One turn sends every row of this set to another row. A few are shown first. Where does it send the rows asked after them?
dira: [ -8 -21 -14  -2  -5  24  15 -14  35   3  25 -10   5  16]
fufe: [  5  16   3 -15   0   5  29 -29 -17  15   5 -16  -1   0]
gabu: [ 13 -16   0 -24 -11  10  10 -10   8 -21  17  21 -25  11]
zeviv: [-25 -13  16 -47  10   4  12 -21 -13   8  -6   1  -7  10]
vitis: [  0 -10 -13   3   2  25 -23 -27  13  -4  24  -3  -2  35]
gedam: [-25 -30  -5 -32 -18   8  -2 -15  -1  12  10  -9 -31   9]
Pef: [ 20   1 -14  -1  14  10  14 -46  -2  -1  26  -4   4   1]
sosog: [-24  -2  17 -43  13   8   9 -17 -14   8  -4 -10   0   2]
Pamuz: [-14   6 -18 -25 -13  -3 -21 -26  -3 -14  23  -5 -25  -4]
tota: [ -5   1  -5 -15  19 -17 -15 -39  14   7   4 -19   4  26]
gat: [-10  -3 -14   2  14  -8  23 -18 -12  20  42  -2 -13  -3]
gofin: [-14  10   1 -11  25   8  20 -42  -2   4  -1  14   6  -3]
duram: [-18  -9 -15  -4  12 -14  13   8   6 -19   1  -8   3  10]
Megi: [-22 -28 -10 -44  12  -8   8  -3  15  -2  14  12 -16  -3]
gilor: [  8  -7   3 -50 -11  24  17 -30   2   9   5 -16  -3  24]
nes: [ -8  10 -10 -30  -6 -14   5 -22  25   2  22  -8  -4 -20]
bizov: [-15  -9 -21  -6 -12   5  -9   8  27   3  22  -4 -15  21]
gelup: [ 13 -15 -24 -25  11   2  13 -19   0  31  19   5  17  27]
nofe: [ -7  -6 -10   2  16  13 -13 -39   0  15  34  17 -20  -2]
Meb: [ 11  -3   0 -11   8   7   2 -33 -24 -22   6  -9  -8  -9]
Pob: [-11   0 -24  -7  -4   6  -7 -12   2  -9 -19 -18  -4  30]
nem: [-14 -11 -33 -13 -11   6  -2   7  23   4  18   6 -19  13]
dol: [ 21 -11  -7   1  13   8  13 -50   1  -5  27  -5   0  16]
guri: [-30 -11 -16 -15  10  30  21 -10 -10  23  22 -11   3  -7]
Nub: [ 22   2 -19  -9   8   4   0  -3  14  -7  37 -12   3  24]
taf: [-14 -17  21  -4  18  23  27 -11  12  -8   3  -6 -13   6]
Bitag: [-10   6  22  -1   2  14  16 -12 -11   2  14  -4 -24  33]
bilid: [  0 -36 -33 -23  21  22  -1 -28  -6   2   4   7   7  18]
Bab: [  2 -16  12 -49   5  26  -1 -25  20  -5  21  13  -4   2]
Toreb: [-19   1  -8 -43  12 -10  -2 -10  -3  27  10  11 -19  22]

nes -> bilid
gelup -> taf
Now find these:
Nub -> gofin
duram -> nofe
vitis -> fufe
Pob -> gat
tota -> guri
bizov -> Pef
dol -> sosog
Meb -> Toreb

